One turning vector, and how many steps it has turned
The counts run from 0 to 181.
[132  87 125 142 148 140  91 126 168 130 101 125  91 141 143 120 149  82
 170 129 179 113 114 144 130 135 176 105  97 141  74 107 149 124  53 151
 152 103 101  67 125 118 146 117  97 143  93 150 135 118 105  99 115  99]	113
[116 100 132 151 165 132  89 107 162 118  85 102  91 159 147 128 174 107
 173 128 166 140 108 138 127 107 134 119 120 132  91 114 125 119  53 115
 159 102 105  97 103 109 158 127 142 162  87 100 132 133 122  97 127  93]	161
[105  95 128 146 136 141  94 124 148 132 118 157  79 138 111 138 170  91
 158 132 172 120 123 158 149 125 185 111 114 130  86 114 132 102 103 141
 155 100  95  62 132  99 141 108 105 141  97 159 149 116  93  83 111 104]	94
[112 121 157 126 121 141  67  94 163 121  95 117  99 141 138 161 159 106
 163 121 169 118 107 164 152 114 157 107 121 115  80  94 141 115  92 141
 164  97  75  89 108 113 130 116 131 163  95 147 129 119  92 102 128  99]	137
[106 106 152 135 142 130  59  89 172 125  98 120  92 153 139 148 146 110
 167 134 177 123 108 156 124 126 146 103 123 132  83 124 115 105  74 164
 164  90  87  84 124  99 121 133 121 135 110 122 125 136 120 117 130 109]	118
[111  94 102 161 159 140 107 121 156 140 106 150  98 152 133 112 169  96
 164 143 169 106 116 143 139 140 158 107 107 146  81 111 132 120  59 133
 158 107 112  64 128 109 144 115  86 135  91 143 136 121 114  88 120  96]	84
[118 109 129 127 122 136  95 109 167 126  91 118 114 133 141 140 160  95
 159 111 168 115 112 142 147 127 142 118 110 119  87  87 167 124  79 114
 167 110  85  81 117 122 142 107 121 167  88 140 132 108  87  90 128  82]	155
[100 115 112 143 142 138 104 117 154 129  91 154 122 160 134 141 177 115
 151 116 151 111 107 138 167 136 128 119 108 123  90  86 161 127  77 103
 166 111 101  72 133 109 149 104 105 167  81 135 125 128  95  72 129  78]	38
[101 106 127 144 144 136  87 101 170 136 114 145 107 154 138 134 142 106
 161 137 170  99 103 150 136 152 163  98 115 132  73  97 151 125  73 155
 168 102 107  67 140 112 129 120  74 133 100 153 122 133 103 100 124  94]	98
[ 88 110 136 152 150 129  81  90 153 117  84 119 100 168 137 142 183 128
 166 130 146 132  97 145 143 118 116 118 138 135  92 101 114 125  75 121
 174  98  99  90 116 107 143 119 129 161  95 101 116 140 113  87 147  87]	30
[ 97  93 115 173 168 124  96 117 152 131 111 146  86 170 123 119 180 109
 165 151 158 128 104 144 127 127 152 116 118 145  89 124 100 115  66 137
 162 101 111  79 129 101 149 120 104 130 103 111 136 145 120  89 131  96]	73
[119 107 129 124 145 129  85  99 166 123  74 101 105 150 151 130 148 107
 167 133 162 119  98 142 133 129 130 117 116 127  76  82 150 147  58 122
 168 110 107  98 110 115 141 120 118 171  78 117 114 129 106  97 135  93]	158
[132 104 135 127 128 147  80 112 164 134  97 134 112 126 144 142 135  90
 168 121 177 104 110 159 142 138 163 104 102 133  78  95 156 126  72 144
 160 105  82  77 118 117 138 115 101 158  91 165 133 109  87 106 128  95]	126
[115 108 133 121 135 140  91 105 158 123  83 117 116 151 153 141 156 106
 164 120 164 109 108 145 155 131 136 114 108 120  88  85 164 135  70 101
 168 107  84  79 111 121 152 109 112 181  84 132 122 120  97  87 128  91]	9
[121  92 137 138 160 127  81 117 169 114  89  98  71 149 150 129 158 104
 175 137 178 135 112 146 117 109 154 109 113 141  87 123 115 109  55 152
 166  88  95  95 104 109 145 132 130 151  99 116 133 124 117 103 125 101]	132
[111 108 143 131 135 143  68 105 160 123  90 114  81 132 135 146 166 105
 173 128 177 135 119 161 140 107 155 113 123 133  93 123 122  94  71 140
 157  87  77  82 109 113 139 124 136 148 105 130 148 115 103 102 129 102]	134
[120  97 112 137 157 130 115 114 160 128  89 120  99 154 130 122 173  96
 168 126 156 124 108 139 147 116 140 123 106 127  87  96 153 143  67 101
 165 118 109  89 109 116 160 111 121 174  73 127 128 125 108  81 133  90]	171
[106  97 126 150 169 132  87 107 166 129 108 133  96 157 138 126 145 110
 173 150 170 111  94 146 127 145 162  94 120 138  74 102 131 130  60 165
 161  98 119  76 134 113 140 124  87 129 101 140 120 140 116 107 119 107]	100
[129 102 138 136 154 122  89 102 167 122  79 102 101 161 157 121 160 107
 169 136 166 124  92 139 126 124 132 109 117 133  78  92 137 146  51 124
 173 109 110 103 119 124 150 124 128 162  86 115 115 138 109 100 126  87]	159
[107  90  98 164 161 131 118 117 151 132 103 144 101 164 122 116 179  96
 160 130 152 118 108 136 147 136 148 119 108 138  84 102 141 134  64 105
 160 116 120  70 132 107 156 106  97 153  82 125 130 135 107  76 124  86]	54
[121 103 131 130 125 145  97 110 158 127  94 121 106 140 134 141 173  91
 170 106 162 124 120 146 164 116 155 127 107 115  88  91 158 123  78 100
 165 109  87  77 110 118 147 109 134 177  83 140 142 109  88  84 132  84]	7
[128  99 140 147 160 131  81 111 167 117  88 102  80 144 151 132 149  96
 172 141 176 133 106 143 115 125 160 105 115 132  72 115 130 118  51 156
 162  92 102  89 109 113 141 133 129 149  96 123 128 126 128 103 127 106]	131
[113 108 140 143 141 137  90  97 158 108  92 109  84 156 130 152 175 101
 171 114 172 148 112 159 146  98 164 115 125 122  85 106 131 112  93 121
 161 100  99  90  96 103 154 122 151 171  86 133 139 124 111  94 129 104]	4
[107 100 122 151 160 127 115 107 159 137 123 160 107 167 118 128 165  91
 162 142 165 108 104 147 139 135 173 109 112 135  71  92 142 131  89 132
 162 118 127  67 136 106 149 113  92 135  86 156 129 142 107  90 124 108]	82
[113 103 147 137 140 131  80  95 169 116  95 104  82 155 132 152 169  98
 172 117 170 141 108 162 138 100 160 110 123 124  81 101 128 118  91 123
 163  96  97  98 106 108 150 126 155 170  92 125 140 129 108  92 129 101]	150
[ 94 102 115 152 168 124 101 100 150 121  88 130 103 178 132 124 179 110
 165 138 152 127  93 132 138 127 124 109 119 135  88 101 127 136  58 116
 171 116 117  88 129 109 150 116 111 159  92 106 111 139 118  87 140  90]	42
[ 92 105 123 168 158 124  98 103 151 122 117 153  85 170 101 142 198 103
 158 125 157 131 112 159 152 113 156 117 130 130  94 111 112 104 117 125
 157 102 108  79 126  94 148 116 114 148  88 136 134 133 109  72 128  95]	63
[108 102 144 132 143 138  63 104 165 117  90 125  95 143 151 134 146 113
 165 133 166 121 106 156 122 132 144  99 123 140  83 125 118 101  57 163
 165  82  84  85 111 113 120 120 102 135 109 120 129 135 114 102 132 101]	117
[118 103 142 125 140 132  78 108 174 132  95 111 102 146 162 140 137 100
 169 134 167 104 102 149 136 131 155  98 109 132  72  90 153 141  56 154
 161  99  97  86 120 125 136 124  99 155  96 144 113 131 106 104 122  98]	128
[104 109 108 139 140 135 100  96 155 134  95 141 124 170 137 132 166 116
 157 124 153 106 102 135 159 136 123 118 109 125  89  80 150 144  75 106
 171 113 107  78 125 110 143 102 100 161  84 130 118 132 102  83 143  77]	39
[ 95 104 117 156 154 142  69 105 157 131  99 151 102 156 137 128 164 111
 162 141 165 114 108 148 137 143 139 106 118 140  85 125 104 112  59 159
 162  82  94  69 131 100 119 114  84 129 113 123 128 128 116  97 131  93]	87
[126 101 136 126 123 148  85 109 169 131 112 131 106 133 145 145 151  88
 167 126 179 114 124 154 152 131 169 110 101 125  91  97 156 116  81 134
 150 105  89  72 122 120 136 114 111 153  95 161 138 107  90 103 117 106]	125
[102  98 135 161 147 131  98 110 160 136 120 151  72 159 103 146 175  93
 162 130 175 125 112 161 149 115 187 108 111 132  84 104 121 101  99 142
 154 106 111  69 126  95 145 116 108 137  98 154 148 128 104  90 113 104]	93
[107 101 127 141 149 128  85 107 162 136 102 134 104 162 137 129 137 108
 164 141 165 103  97 146 129 152 157 100 109 135  69  93 132 126  63 158
 157 102 111  71 133 111 129 124  78 129  95 138 116 142 119 106 123 105]	99
[125  92 126 140 146 139  76 121 160 131  94 123  97 133 155 121 138 100
 167 137 177 115 110 146 129 132 152 104 103 148  84 121 129 110  43 156
 154  90  87  71 120 116 132 121  95 135 104 136 131 117 108 102 125  99]	115
[ 89 109 123 164 144 136  74 112 153 121 112 157  96 157 121 143 194 114
 152 136 166 124 120 154 144 126 148 111 125 148 100 121 106  93  91 138
 157  95  90  60 134  97 135 120 101 131 109 128 146 128 107  85 127  97]	76
[ 89 112 131 159 148 134  67 102 159 129 103 151 106 164 138 141 164 120
 160 140 164 113 101 154 131 139 141 103 125 143  89 111 105 100  68 162
 162  86  97  74 135  98 126 116  95 130 116 123 123 138 119  97 132 100]	88
[ 88 116 132 159 151 131  68  91 157 128  99 142  92 166 133 137 169 118
 163 144 163 114 105 156 135 124 144 106 126 141  88 117 105 106  85 166
 169  86 102  76 138 100 130 127  96 125 112 128 127 136 117 100 128 104]	89
[108 117 138 136 130 141  83 103 153 112  86 118  98 148 134 151 182 104
 170 116 165 135 114 143 155 104 134 115 125 130 108 109 122 100  84 107
 166  88  79  87 104 111 136 111 141 164  97 108 145 117 102  87 139  86]	164
[108 100 125 150 138 144  92 121 156 139 112 155 101 146 126 144 166  93
 158 125 169 110 121 150 150 135 174 103 108 137  92  96 144 105  83 143
 158 103  93  64 136 104 137 115  99 135  95 165 143 115  91  97 119 101]	95
[110 115 137 132 140 133  99  94 165 120  97 114 105 168 136 152 173 106
 166 121 161 123 106 153 160 118 143 114 117 119  82  75 163 140 100 104
 175 111 102  90 114 110 143 111 131 177  71 137 121 130  96  86 131  95]	168
[100 101 142 167 150 135  93 106 160 122 122 149  75 160 111 151 180  98
 163 138 170 127 115 161 144 118 179 109 126 138  82 117 111 103 110 154
 157  95 111  80 126  91 141 122 126 137  95 142 141 136 104  88 117 107]	92
[ 98 113 136 144 145 131  73  98 158 117  77 118 105 165 143 145 174 131
 166 123 158 134  98 140 144 120 110 122 127 129  93 107 126 123  67 111
 177 100  87  84 115 106 146 115 127 164  93  96 112 134 117  92 142  84]	176
[ 98 106 117 144 149 139  81 105 153 128  77 126 116 153 146 126 168 123
 160 127 156 122 109 134 146 125 112 118 112 136  98 108 126 118  56 111
 172  98  88  81 120 113 138 113 112 165 102  97 118 121 103  82 152  76]	28
[ 96 106 116 163 150 122 116 108 155 128 112 145 107 175 116 134 174 104
 159 137 153 114 105 146 150 132 153 110 118 129  77  82 152 144 101 104
 168 113 121  74 136 103 150 110 107 154  81 141 123 138 107  80 124  86]	52
[105 108 131 145 138 141  77 112 158 119  91 116  91 150 137 147 188 117
 171 121 164 143 119 148 154 105 129 123 123 130 106 114 125 113  77 106
 168  94  79  84 104 110 139 110 144 161  89 115 139 117 104  83 140  85]	17
[113 113 156 136 144 131  70  86 158 115  89 101  82 162 134 157 161 104
 173 128 170 138  96 163 145 106 147 109 133 125  82 105 128 120  86 137
 163 101  91 102 106 109 139 122 152 161  89 115 127 138 115 102 134 101]	149
[111 104 127 144 145 134  85 107 153 115  84 110  96 151 142 131 186 105
 170 120 161 144 114 143 140 108 135 131 128 134  94 120 116 114  66 108
 159 100  89  95 105 116 146 114 145 164  95 101 140 123 112  90 134  86]	16
[ 89 116 127 157 143 130  97  93 155 121  99 148 107 173 115 150 184 119
 158 127 157 119 109 153 165 128 145 119 128 124  84  82 132 127 117 117
 171 114 110  78 132 105 149 110 117 152  92 138 132 135 111  78 133  90]	50
[112 107 124 140 149 138  81 106 156 112  77 112  86 144 138 137 181 107
 172 117 166 149 120 149 145 101 129 124 121 134 103 121 117 101  66 111
 168  93  83  96 108 111 140 113 149 166  96 105 134 110 104  88 135  88]	163
[115  90 105 146 152 136 105 116 150 130  79 126 104 148 138 115 178 105
 166 121 160 125 112 132 139 123 127 128 110 141  92 101 135 140  49 102
 169 114 106  76 118 121 151 109 115 168  84 117 121 118 108  82 132  84]	26
[114 107 132 135 143 148  67 101 168 130  98 124  99 145 160 126 147 106
 171 137 169 115 111 152 126 137 144 106 112 141  88 122 115 111  47 156
 155  86  85  78 123 104 129 124  97 138 113 133 129 122 116 108 131  99]	116
[103 113 112 138 138 139  96 112 146 126  96 144 110 149 126 134 185 111
 156 110 161 118 117 146 166 129 132 127 112 123  92  86 156 132  84  96
 171 116  93  75 127 113 148 102 113 172  76 129 134 115  92  71 133  82]	37
[103 111 129 139 145 139  74 105 151 120  77 113 113 161 150 125 171 116
 167 125 152 127 111 141 140 122 102 119 121 135  94 106 125 120  52 107
 171  99  91  87 118 112 146 105 120 165  93 100 123 135 109  93 145  79]	175
[ 96 105 122 165 147 133 108 106 151 126 113 162  94 166 105 138 194 106
 157 124 160 129 120 151 157 124 160 121 116 139  97 104 122 104 109 116
 158 106 103  70 131  97 147 109 113 144  94 144 144 130 103  71 128  95]	64
[ 94 104 113 163 160 133  88 106 146 126  98 140  92 164 129 124 195 114
 163 125 154 146 109 141 141 110 127 117 130 140 102 122 104 103  78 108
 159 106  99  78 119 107 146 108 123 154  98  99 131 134 114  79 137  87]	45
[115  99 134 132 137 138  74 109 167 130  79 107 105 136 158 122 150 109
 173 125 167 119 111 144 131 125 131 115 116 137  94 110 137 118  40 128
 163  89  83  82 109 116 134 112 114 164 103 116 126 119 101  99 134  86]	145
[109 111 154 138 142 131  66  87 164 115  81 103  84 156 148 156 160 121
 173 128 169 132  98 157 137 105 139 105 127 133  72 109 128 117  75 135
 159  91  86 103 107 108 141 126 139 163 100 112 118 131 114 103 131  99]	148
[ 91 114 124 157 150 127 105 104 150 128 112 157 105 176 109 147 187 111
 156 129 158 117 106 155 165 126 147 116 124 124  85  83 142 134 117 118
 167 118 124  73 121 107 155 114 113 155  80 138 125 143 101  78 129  89]	51
[123 104 145 141 131 134  98 101 151 114  94 109  84 140 127 149 173  86
 175 110 170 132 120 151 145 107 162 118 114 128  92 101 147 116  88 113
 160 109  91  94 100 114 151 116 149 169  76 147 145 114  92  82 127  96]	152
[101 112 141 143 130 146  70 105 161 120 102 150  89 143 128 150 167 108
 163 123 178 126 116 159 149 123 164 102 114 136  93 118 116  88  87 154
 153  86  78  72 121  98 126 116 112 136 112 141 147 126 101 102 116 101]	106
